Where one turn sends some rows of the set: a few examples, then the rows asked
vegib: [ 14   7  -1 -27   7   1  -1 -17   5  21 -16   8  -9  -9   2]
Tep: [ -6  11   1  -8 -21  -9  15   7  11  -9  -8  -9  -2 -10 -18]
rom: [  1  11  -8 -26 -12  -5  -1   9  -1  -3   0   7  -9 -20 -12]
Moz: [  5  10   7 -12   2 -17   0  -3  -2  17 -30  11 -11  -8 -18]
lobem: [  7   9 -21  -8   2   6  11  -1  17  20 -20   4 -11   1   6]
roga: [  2   0  -4  -5  -2  17   7 -17   6  10 -28 -15  -5   2   6]
daza: [ -9   7  12 -20  -2   1   9 -17  -3  14 -27  -8  -5   7 -24]
Suzes: [-12   2 -11 -27 -15  -2   1  -6  -3 -10   2  -8  -2  -8 -12]
gifab: [  1   0  -9 -16  -4  15   8 -23   9  11 -20 -14  -1  -2   8]
botan: [ -7   4  14 -18  -3   7  10 -23  -5   3 -24 -13  -3   5 -17]
rivef: [  5 -12   0 -15   1  18   1 -13  -1   7  -4   0   1   0   8]
Lozul: [  3   8 -10  -7  -9  -2   4  19   2   4 -11  21  -9 -10  -6]
som: [ -1  14  -5   5  -7   7  22   6  10   5 -32  -6 -10  -1 -10]
Dosuv: [ -7  11 -18 -19 -12   4  13  12   5  -8   3   0  -8  -5 -13]
Rozil: [  1  10   4  -9  -5 -12   3   2   4  20 -36   5  -9 -12 -19]
Poba: [  7   8 -13  -2   7   1   6   0  11  20 -28   6 -15   4   2]
gevi: [ -5  12   1 -16 -12 -22   8   7   6  -1  -4   2  -6  -4 -23]
pid: [ -4  -6 -13 -21   0  10   8 -27   0   9 -20 -14  -3  -2   1]
gabir: [  5   8 -23  -8   5  12  21   1  10  14 -20   2 -14  -1   1]
zovo: [  5  -9 -14  -1   0  13   7   2   8   8  -8   5  -3   0  12]
mebi: [ -5  10   1  -8 -23  -9  17  10  10  -9  -7  -5  -2 -13 -12]
tibuf: [ 15   5  -6 -24   6  -1   1 -11  -1  20 -20   8 -11 -19  -2]
gol: [-13   0 -10  -7 -16  19  14  -1   0 -11  -7  -5  -1   5  -5]
riba: [ -5  10  12 -23 -14  -4  16  -3   2  -9   2  -4  -3  -2 -19]
gonub: [ 12  -8  -6 -13   7   3  -3  -2   1  16  -5  16  -6  -4   5]
Zubuz: [ -5  12  13 -22 -14  -7  13  -4   2  -8   0  -6  -4  -4 -23]
sugu: [ -4  14   4  -3  -8  13  23   3   8  10 -31 -10  -8  -3 -16]
Foz: [ -6   8   0 -18 -13 -24   8   5   5  -1  -3   5  -4  -3 -19]
Tagam: [ 13   5   7 -20   9   6  -3 -19  -1  19 -23   3 -11  -3  -2]
lem: [ -4  -3   7 -27  -8  -1  -8 -12 -13   1  -5   9  -1  -7 -13]

zovo moves to gonub
Lozul moves to lem
Now these:
Poba moves to Tagam
som moves to Moz
Rozil moves to daza
riba moves to mebi
tibuf moves to pid
gifab moves to lobem
Zubuz moves to Tep
Suzes moves to Dosuv

